In the rows, zero is written as 128.
Each path below is one point turned by a fixed rotation once a step. After each direction that follows a path, write how fast that rotation turns it, in degrees each step (0 if it stays still).
Each turn is a multiple of 5 degrees from 10 to 175, or 0.
Each row of a path follows its step; steps can be skipped.
Rotation 1:
step 1: [126 130 130 131 134 137 125 133 123 131 123 132 130 137 131 124 121 122
 134 125 133 131 123 133 136 140 119 122 129 124 122 131 137 128 137 116
 129 122 138 130 121 124 141 135 128 129 128 131 128 133 123 130 120 123
 119 140 120 118 134 117 123 118 115 128 136 119 131 120 124 131 125]
step 2: [127 129 128 134 113 134 123 121 125 113 126 116 129 122 128 123 124 135
 134 123 128 134 137 141 129 138 130 118 124 124 141 132 131 133 133 127
 130 120 126 129 129 124 135 134 135 124 128 125 128 125 137 134 130 123
 125 131 119 128 124 124 127 133 123 140 119 135 136 123 122 118 119]
step 3: [123 134 137 139 117 132 128 138 134 121 120 120 129 130 121 133 127 139
 132 128 128 137 133 118 138 117 134 127 133 127 131 123 124 135 125 129
 127 126 124 132 116 129 116 141 128 123 119 125 126 133 135 127 122 126
 136 124 127 129 133 124 131 134 124 123 127 135 129 144 121 136 122]
step 4: [129 116 131 133 117 124 135 137 132 140 133 142 129 127 128 128 128 132
 122 124 137 138 117 127 133 122 123 126 133 133 131 134 128 123 121 121
 137 133 119 119 120 129 130 123 134 119 112 126 124 129 133 126 127 127
 133 130 130 126 130 119 125 115 129 116 121 134 122 131 131 124 122]
step 6: [132 137 132 128 139 119 135 121 133 127 129 124 127 123 117 127 134 126
 128 123 143 127 127 127 138 132 128 140 133 128 124 120 122 126 124 133
 132 127 131 132 130 131 129 126 127 129 147 134 132 139 130 138 119 131
 138 130 127 129 121 130 122 132 130 129 133 135 122 118 124 141 115]
step 8: [123 124 120 128 117 125 124 137 132 133 134 121 124 126 125 120 133 129
 119 124 120 126 129 131 124 142 129 127 121 122 136 128 118 131 126 141
 120 143 122 126 127 132 125 128 129 136 124 129 132 128 133 118 129 122
 132 138 137 126 130 138 124 142 135 132 137 129 135 128 125 116 135]
step 10: [134 128 124 131 128 132 130 119 128 136 133 126 143 130 138 121 131 125
 137 124 129 127 116 140 129 131 120 116 121 133 130 121 127 140 124 117
 127 121 124 125 139 125 143 129 126 126 135 121 113 126 122 126 121 130
 126 130 136 118 124 125 128 122 127 126 124 129 125 130 134 128 138]
step 11: [128 130 123 142 132 123 122 128 129 122 127 125 129 127 145 129 126 132
 126 131 129 123 132 127 124 122 138 119 115 120 127 115 108 131 136 123
 125 111 123 141 137 130 124 125 128 132 129 124 129 129 126 126 124 121
 128 129 117 124 120 133 128 129 127 137 125 133 127 133 127 124 126]
step 14: [126 132 140 129 132 135 132 128 123 123 134 118 119 134 128 115 130 135
 124 130 117 138 123 140 128 123 135 131 126 124 135 127 132 136 131 130
 131 128 121 129 122 130 128 135 130 129 128 124 137 119 135 129 134 126
 129 129 124 127 127 135 109 127 116 133 133 136 132 121 130 143 123]
step 15: [126 131 137 128 125 124 138 127 134 116 133 124 127 138 124 124 135 137
 125 126 134 134 122 123 137 125 134 116 135 135 126 127 129 127 116 133
 132 122 140 117 135 126 118 130 138 120 129 132 127 136 121 138 128 134
 132 123 129 124 132 124 126 120 124 135 122 129 135 130 133 139 117]
Directions:
[129 128 130 130 126 130 128 130 127 131 125 128 126 129 131 129 129 126
 130 127 128 129 131 126 129 131 128 128 125 127 129 129 127 131 127 124
 126 125 128 128 127 129 131 128 128 129 127 128 127 128 128 126 129 130
 128 126 128 128 128 127 130 129 128 130 127 127 125 128 128 127 126]
40
Rotation 2:
step 1: [131 130 127 132 129 145 138 131 126 131 126 130 140 137 132 123 132 137
 135 135 128 134 128 132 122 131 130 137 134 118 121 133 115 131 132 124
 123 136 129 119 126 127 129 126 128 124 133 128 120 126 122 144 116 113
 130 130 127 132 131 142 121 122 121 123 121 126 127 123 125 139 134]
step 3: [132 139 133 126 130 131 141 124 137 125 119 144 125 115 135 124 134 117
 128 126 135 125 122 126 124 127 131 129 130 129 131 133 132 131 123 133
 127 129 120 124 131 128 120 136 127 124 137 128 134 110 131 138 126 123
 128 117 127 132 129 135 114 129 137 130 118 132 135 123 116 126 128]
step 4: [125 123 126 125 123 134 139 118 134 128 122 131 131 128 140 117 121 129
 131 116 125 132 132 128 129 123 136 132 138 133 117 135 113 126 140 128
 128 127 118 125 131 129 118 133 124 121 129 129 117 125 132 137 133 118
 125 123 135 119 132 131 120 127 120 127 118 134 127 117 130 135 120]
step 6: [125 128 137 126 124 126 134 133 125 110 121 138 130 121 131 131 131 139
 129 120 119 125 118 125 127 127 127 129 129 136 124 145 126 139 122 129
 138 131 127 121 122 123 132 130 126 129 136 121 126 118 132 140 129 134
 119 124 127 133 125 140 128 128 132 129 118 114 132 126 120 126 119]
step 8: [120 125 128 121 115 138 131 120 131 125 129 129 122 127 127 114 121 123
 132 125 125 125 126 117 124 121 126 139 135 108 117 137 131 131 130 113
 124 137 125 115 123 118 119 132 128 122 128 127 122 129 123 135 127 134
 123 130 133 129 122 132 127 119 124 130 133 128 130 123 120 125 136]
step 10: [130 136 135 121 135 122 136 122 129 117 126 133 131 121 127 123 135 135
 127 125 121 144 128 124 126 129 136 129 130 129 126 127 112 138 136 125
 130 135 122 129 136 124 114 129 123 125 140 138 116 127 124 136 120 124
 126 133 129 132 121 137 117 128 127 126 116 125 126 126 131 120 137]
step 11: [132 133 130 129 127 133 141 122 129 127 123 138 128 129 125 122 128 116
 138 135 127 129 124 119 129 117 130 131 135 122 120 137 135 118 131 131
 125 131 132 123 142 129 120 127 133 134 128 116 112 117 125 140 115 119
 121 130 128 127 130 137 123 124 124 122 122 127 127 126 123 123 138]
step 12: [132 121 133 128 118 131 138 128 137 118 132 136 126 133 136 129 130 119
 125 118 123 131 126 133 121 129 125 140 128 128 122 136 135 123 134 136
 136 130 119 120 123 123 130 125 129 128 135 136 118 116 125 139 123 125
 117 121 141 128 134 138 118 122 132 131 133 122 128 123 122 140 125]
step 14: [128 128 132 128 122 134 136 121 119 130 115 132 130 114 137 129 121 117
 140 125 130 121 128 125 128 123 132 135 132 122 123 139 108 140 123 128
 133 125 126 121 128 122 125 131 129 127 134 122 124 131 121 140 121 128
 118 124 134 127 132 133 131 122 122 127 117 124 126 119 127 118 129]
step 16: [134 130 129 113 126 134 140 127 126 118 129 140 131 130 132 125 132 144
 127 127 127 131 128 123 122 127 120 136 123 131 123 134 131 134 126 120
 132 126 124 113 130 119 121 133 123 120 143 126 123 131 123 139 135 124
 136 128 127 136 118 129 120 119 131 123 128 127 138 122 120 131 131]
Directions:
[128 128 131 128 126 124 127 130 128 128 131 129 126 127 127 126 129 127
 127 129 127 130 126 128 128 129 129 125 128 126 129 124 127 128 130 126
 127 129 128 128 127 125 125 127 128 127 129 129 128 126 126 128 127 130
 129 128 130 129 129 125 128 129 130 126 130 130 128 126 130 128 127]
140
[128 126 125 127 128 129 126 128 126 128 130 127 127 128 128 126 127 130
 129 131 127 127 128 127 128 129 128 127 125 126 129 126 128 131 128 126
 128 130 129 128 126 125 129 129 129 127 127 129 126 130 125 128 128 128
 129 126 125 130 124 131 128 126 127 130 126 129 130 128 126 128 128]
45
[129 127 127 131 128 130 127 129 129 129 129 128 126 127 128 129 128 129
 129 127 124 128 127 127 130 129 128 127 128 129 130 131 131 127 126 129
 130 123 125 128 127 126 127 128 128 126 127 130 129 124 127 127 127 131
 128 127 129 130 127 131 128 127 129 129 129 128 125 128 127 127 130]
115
[126 129 128 127 127 126 129 127 130 129 127 124 128 127 127 129 130 129
 126 129 128 131 131 126 127 130 130 129 128 126 129 127 130 126 128 126
 128 128 128 128 129 131 130 127 129 129 127 129 127 126 125 129 126 128
 129 126 126 128 128 130 126 130 129 128 127 127 125 128 128 130 132]
40
[131 125 129 127 130 129 128 125 129 127 129 126 126 127 126 129 129 125
 129 129 127 129 130 126 128 127 126 128 128 128 126 128 130 130 132 129
 129 129 128 129 128 126 130 126 127 130 129 129 127 128 128 128 126 127
 124 130 128 131 128 126 129 129 129 129 128 127 126 130 128 126 130]
25
[127 129 128 127 129 130 129 129 128 127 130 128 128 126 125 127 129 130
 124 127 129 128 129 131 128 129 127 128 129 131 129 126 128 128 129 127
 126 127 126 126 130 127 128 129 126 129 131 128 128 129 128 128 127 127
 127 125 126 127 129 130 129 131 127 130 130 129 127 129 125 126 124]
115
Rotation 3:
step 0: [133 115 111 133 125 132 125 136 126 135 128 119 122 128 121 119 129 126
 122 127 132 130 116 123 137 130 127 122 134 126 116 125 130 133 123 128
 122 112 133 126 130 132 137 131 137 126 125 124 122 123 128 115 120 123
 129 128 110 122 129 124 121 137 132 131 135 130 124 127 139 116 133]
step 2: [117 127 124 121 129 135 126 135 130 140 123 127 140 128 116 118 127 129
 128 127 126 129 146 132 131 124 128 132 132 135 130 125 123 125 131 129
 118 126 127 125 130 127 126 133 129 127 125 120 144 125 143 135 137 131
 140 134 125 114 111 121 134 128 126 132 129 118 127 141 120 128 131]
step 3: [126 133 118 129 135 129 125 125 131 126 123 127 127 135 139 128 123 131
 119 138 130 130 118 135 131 131 128 122 121 112 121 127 137 130 132 141
 129 130 121 120 125 123 111 140 137 134 128 124 128 117 137 128 146 127
 124 129 120 137 129 124 129 134 133 124 138 133 133 116 132 118 128]
step 5: [118 127 125 130 126 125 110 128 138 121 133 130 138 120 130 131 121 127
 130 129 132 136 140 123 132 128 130 131 118 130 129 142 131 122 133 128
 130 146 136 120 132 138 134 131 120 117 123 131 130 121 135 125 125 128
 137 132 127 120 129 135 121 131 131 141 136 125 135 130 135 128 115]
step 7: [130 125 142 126 128 137 137 123 122 113 127 134 112 131 124 125 136 128
 127 124 133 122 140 130 121 127 138 139 134 128 120 126 128 115 128 119
 124 132 124 139 118 125 131 121 118 124 123 136 123 134 143 123 122 123
 123 128 127 130 135 137 123 114 130 130 122 123 129 132 123 130 126]
step 8: [132 128 129 109 120 117 126 134 122 140 125 134 127 138 133 120 121 125
 120 127 132 125 125 125 141 130 125 123 123 125 121 129 131 134 131 129
 123 121 133 129 137 135 134 135 111 122 127 131 132 133 118 116 121 123
 129 130 127 125 139 128 124 138 124 138 127 120 123 131 145 122 121]
step 10: [140 119 128 130 133 136 141 129 131 118 128 124 123 130 120 118 135 121
 129 126 123 134 146 124 136 130 135 120 128 141 124 127 120 134 137 135
 122 119 136 124 132 120 134 132 132 130 117 123 130 131 131 126 132 130
 133 139 123 123 121 117 131 121 117 136 115 126 129 126 122 135 123]
step 11: [121 132 119 127 117 132 122 135 132 139 115 127 124 122 136 125 119 132
 119 128 121 126 119 143 134 134 133 133 122 119 141 128 130 137 125 138
 114 120 125 126 132 127 128 129 124 129 135 118 137 126 126 131 137 118
 118 140 132 121 121 120 130 125 134 132 131 140 132 127 130 122 126]
step 14: [115 139 130 131 126 117 122 134 124 130 130 127 127 134 140 143 133 125
 133 120 122 129 114 127 122 125 130 136 117 125 126 144 127 135 127 125
 129 144 118 128 132 134 127 123 134 128 123 120 129 127 125 119 133 133
 128 125 135 113 116 121 127 132 138 122 136 123 124 123 124 128 121]
step 15: [127 125 132 132 138 131 128 132 130 125 137 143 125 128 119 124 125 119
 133 129 144 134 127 116 112 130 138 134 138 123 120 121 134 117 129 122
 131 135 129 122 130 132 120 118 126 134 134 136 126 126 140 132 128 129
 125 126 123 129 125 136 135 120 115 126 139 132 126 139 125 125 122]
Directions:
[127 127 127 129 127 131 125 128 126 128 129 128 126 128 130 132 129 128
 127 127 129 129 128 130 128 128 124 128 126 129 127 124 127 132 128 127
 128 127 129 129 131 128 125 127 127 129 130 128 129 130 127 127 131 127
 128 129 128 127 128 130 127 129 129 129 130 127 128 124 129 129 129]
135
[129 126 127 125 126 128 125 126 129 126 129 127 130 128 126 127 127 125
 130 128 127 127 130 127 127 126 125 128 130 127 131 127 128 129 127 128
 130 130 128 128 129 127 130 128 126 129 127 129 126 128 125 127 126 129
 129 128 128 128 128 128 129 133 131 129 128 129 130 127 126 126 129]
90
[127 128 129 126 129 128 127 128 126 127 129 130 128 128 124 126 128 128
 130 124 127 130 128 127 129 130 131 129 127 130 130 127 124 130 130 127
 130 127 126 129 128 127 130 130 127 128 129 127 129 127 130 129 130 129
 130 130 125 130 129 132 126 129 127 128 130 129 128 127 129 129 129]
135
[128 129 127 128 129 128 127 128 128 129 128 130 129 129 128 131 124 125
 130 128 129 127 128 130 129 126 129 128 125 128 125 128 129 125 128 127
 131 130 128 127 129 127 127 129 131 128 127 126 128 130 130 129 128 132
 128 128 129 128 128 128 128 126 130 128 131 129 130 130 127 126 129]
35
Rotation 4:
step 0: [139 135 138 123 122 135 119 116 132 122 124 128 127 122 131 129 140 130
 119 127 122 141 116 124 136 142 132 134 133 135 135 132 123 129 130 122
 129 136 125 127 125 131 135 141 124 133 129 125 130 135 133 125 136 120
 125 133 134 129 126 134 127 131 128 118 125 126 128 143 124 118 121]
step 3: [128 126 121 137 119 123 126 125 133 121 122 138 119 126 136 138 131 129
 120 120 123 141 134 118 134 128 119 129 121 127 135 126 115 114 122 121
 133 122 132 130 127 127 124 128 131 129 133 136 141 130 138 118 128 129
 118 123 133 125 124 118 135 131 137 126 133 127 133 127 127 127 128]
step 6: [126 134 133 131 136 126 125 137 126 129 122 131 120 125 129 139 124 138
 119 137 124 141 126 128 130 126 129 135 139 128 129 115 136 125 130 131
 132 141 119 120 132 141 131 135 120 135 141 133 128 133 141 129 125 128
 116 124 131 130 128 126 131 119 128 119 131 120 134 136 124 128 130]
step 7: [134 128 132 129 133 130 130 133 132 128 132 126 127 108 135 128 128 139
 125 124 116 139 126 127 124 125 125 135 140 121 127 113 128 136 127 129
 131 128 122 123 118 139 128 133 120 124 137 144 135 129 129 120 127 116
 128 123 136 128 126 124 119 128 135 123 137 129 135 134 123 130 124]
step 8: [135 137 133 130 125 132 124 133 133 124 120 123 138 123 126 125 125 133
 132 130 116 132 115 128 119 126 118 129 134 134 125 112 130 122 127 114
 129 130 122 124 118 125 136 140 122 136 133 133 122 129 134 115 127 122
 119 122 130 123 121 122 122 130 130 124 132 131 135 128 127 115 129]
step 10: [118 138 131 126 134 137 122 123 141 119 121 130 128 134 133 129 127 126
 132 127 125 133 121 132 137 131 122 124 126 129 134 122 130 129 117 128
 121 129 130 124 123 135 119 144 121 124 118 130 129 140 133 117 136 130
 122 117 137 125 118 131 131 127 127 121 133 121 137 128 130 117 129]
step 12: [115 130 134 122 132 133 124 117 132 134 124 142 129 116 131 132 125 124
 121 130 119 131 125 129 133 136 130 131 124 135 131 126 124 116 139 124
 129 128 121 126 128 134 120 139 127 128 136 127 137 141 137 124 136 130
 124 131 123 127 110 124 121 128 123 124 129 123 127 130 123 122 117]
step 13: [129 124 132 128 127 120 133 132 132 123 131 132 122 123 133 131 132 129
 117 137 117 136 132 133 137 132 127 128 130 123 122 123 121 119 129 118
 121 133 129 131 133 140 126 131 122 131 130 128 137 136 134 127 127 124
 135 137 129 122 107 122 124 120 138 124 129 132 128 126 130 115 109]
step 15: [135 116 138 134 131 123 130 126 125 124 120 135 125 129 122 135 136 135
 123 123 122 142 138 124 136 124 120 131 128 137 127 112 124 122 122 131
 119 129 121 127 119 135 125 133 128 125 121 136 137 119 135 129 123 121
 127 125 126 133 120 118 131 126 126 136 132 133 133 131 119 118 125]
step 16: [124 129 135 132 135 124 127 115 127 121 121 130 132 121 121 135 133 129
 121 139 131 137 127 121 134 126 130 128 133 135 130 119 129 123 119 124
 131 125 126 132 108 127 139 127 131 126 125 135 133 132 140 128 124 115
 131 127 133 130 126 121 134 125 121 118 135 117 142 128 121 120 127]
Directions:
[126 127 131 129 124 127 129 129 128 126 124 126 127 127 128 129 129 128
 129 128 128 126 129 126 127 128 125 125 128 130 130 125 127 129 125 126
 129 127 130 129 127 128 126 127 128 127 125 129 127 129 128 129 126 128
 126 126 127 128 130 128 129 129 128 130 129 130 127 125 126 128 127]
60
[126 128 126 130 127 128 129 129 131 126 125 126 127 127 130 125 127 127
 129 126 130 128 126 127 129 129 131 129 126 130 129 128 129 130 126 130
 128 127 126 129 128 126 129 128 131 129 129 129 128 128 128 126 133 130
 129 129 129 127 128 125 129 128 126 129 128 128 128 128 130 126 127]
45
[130 130 129 127 129 129 127 131 131 129 130 127 130 129 127 128 131 128
 126 129 130 126 127 129 129 127 128 126 128 130 130 126 127 132 127 127
 128 129 128 131 128 130 129 129 131 127 130 130 127 125 129 126 128 126
 128 129 127 129 129 126 127 125 128 127 127 128 128 129 125 128 131]
40
[128 130 127 129 128 124 127 128 129 129 129 126 129 127 129 130 126 129
 129 124 126 126 127 130 126 129 130 129 126 129 129 126 132 129 128 129
 128 128 129 126 127 129 129 127 130 128 130 129 128 126 130 129 128 129
 126 125 126 125 128 131 128 128 131 127 129 127 130 128 130 128 128]
25
[127 128 126 126 131 126 129 129 128 128 128 127 127 130 131 129 129 126
 129 128 126 129 127 127 130 127 128 129 130 128 127 124 130 128 129 126
 127 126 127 127 126 128 126 129 129 129 129 127 127 127 128 129 126 124
 128 132 127 129 131 127 130 130 127 130 127 126 127 129 129 129 127]
40
[130 129 128 127 126 129 129 128 129 124 129 126 128 128 126 131 129 125
 127 129 127 128 125 128 127 130 129 126 127 127 127 129 127 126 128 125
 128 128 128 127 132 128 128 128 128 132 126 127 127 126 125 127 129 126
 127 130 128 126 127 130 125 128 130 130 130 126 128 128 128 126 127]
80
[127 127 127 126 129 128 128 125 129 127 131 126 126 129 129 128 127 129
 129 127 130 130 128 130 126 131 128 128 127 131 129 129 131 130 129 125
 126 129 128 129 128 127 128 128 128 127 126 126 130 129 131 127 127 127
 129 128 126 130 125 128 127 127 127 130 127 130 127 126 125 127 126]
25
Rotation 5:
step 1: [129 130 133 135 121 132 121 121 129 122 137 126 136 128 144 115 119 128
 126 114 128 120 123 136 114 120 120 125 124 138 131 139 127 117 129 123
 129 119 131 122 128 123 130 116 139 130 123 119 121 129 126 131 139 123
 127 133 132 136 135 133 125 131 136 119 129 131 122 129 135 136 133]
step 4: [118 126 128 119 122 124 127 125 131 130 132 134 118 131 141 127 132 133
 133 137 133 131 133 132 130 128 121 123 122 119 134 129 127 130 134 124
 113 133 138 130 133 131 134 136 121 116 115 119 124 137 142 131 123 128
 134 122 118 134 130 123 117 140 141 131 137 138 119 129 126 132 120]
step 5: [124 126 127 127 134 124 139 139 129 129 130 121 130 134 123 122 145 129
 138 126 135 124 129 128 134 139 127 122 133 133 128 133 112 126 125 138
 137 125 127 117 132 130 139 129 140 131 128 142 128 136 136 132 134 129
 138 127 126 143 136 120 139 128 127 122 124 136 135 138 131 131 132]
step 6: [128 133 131 134 143 133 129 129 134 130 130 142 130 121 115 121 131 125
 129 130 129 130 132 142 134 125 129 129 121 136 126 124 131 127 127 132
 111 128 131 117 122 136 126 115 124 114 131 129 130 139 120 128 129 121
 120 128 127 122 119 120 136 134 127 134 137 145 122 120 129 135 127]
step 7: [129 138 120 121 129 130 126 120 125 131 128 131 128 129 134 116 128 134
 119 132 125 122 133 136 144 126 127 121 137 121 139 133 127 124 135 127
 133 125 132 124 139 135 135 128 122 117 131 122 119 121 126 126 133 135
 141 145 140 138 129 131 130 124 109 123 128 127 132 121 132 127 126]
step 8: [133 121 128 125 125 120 142 137 132 135 135 138 132 120 125 134 120 121
 143 146 122 128 129 125 127 138 128 111 131 134 122 124 140 128 139 121
 125 127 128 118 124 133 124 139 127 128 134 125 129 133 135 130 135 129
 122 121 143 124 130 127 127 122 122 129 126 126 125 131 138 136 130]
step 10: [131 122 127 128 126 137 124 125 147 117 132 121 128 119 129 140 118 121
 121 134 117 125 132 125 132 120 131 123 119 126 138 134 133 135 132 123
 134 111 130 126 131 133 136 129 131 134 112 128 137 134 130 121 126 129
 133 121 127 131 136 119 126 120 124 128 139 138 136 125 128 133 129]
step 12: [132 130 129 116 130 128 122 127 131 117 125 137 135 125 130 133 112 119
 131 121 126 141 138 122 125 129 124 133 123 129 120 120 127 125 121 124
 126 129 135 124 124 126 127 121 127 112 122 133 121 128 116 121 122 119
 137 111 131 138 130 126 126 134 114 128 130 120 135 129 129 117 133]
step 14: [129 118 131 140 137 129 144 136 124 126 132 126 121 127 127 114 121 114
 136 118 135 124 122 131 123 125 127 125 126 132 134 128 127 127 129 117
 126 133 120 130 130 128 125 126 127 135 115 117 128 129 123 138 127 139
 134 108 137 129 133 130 134 134 124 134 125 126 137 133 127 118 122]
step 16: [131 123 123 132 125 140 136 125 134 124 116 127 127 141 136 120 131 120
 128 129 117 122 122 127 139 129 121 134 121 114 119 124 122 131 121 127
 127 138 133 128 142 131 119 127 113 136 129 122 136 132 127 112 134 132
 123 122 126 126 133 126 138 126 119 114 131 126 127 130 132 128 125]
Directions:
[129 130 126 126 128 127 129 129 127 129 127 126 129 130 128 126 127 129
 128 128 130 129 126 130 126 129 131 128 128 127 130 128 125 128 127 126
 130 128 129 129 129 131 125 125 131 129 129 130 128 125 128 125 132 129
 129 129 128 130 128 128 126 127 129 127 127 129 129 127 127 128 127]
170
[125 129 129 128 130 128 129 127 127 130 127 127 126 129 132 128 130 130
 130 129 128 126 129 124 127 131 129 126 124 130 129 128 128 130 130 129
 128 127 128 129 128 129 128 129 132 130 129 127 128 129 127 127 129 129
 130 128 131 124 129 128 129 130 127 129 128 128 128 129 130 126 128]
120
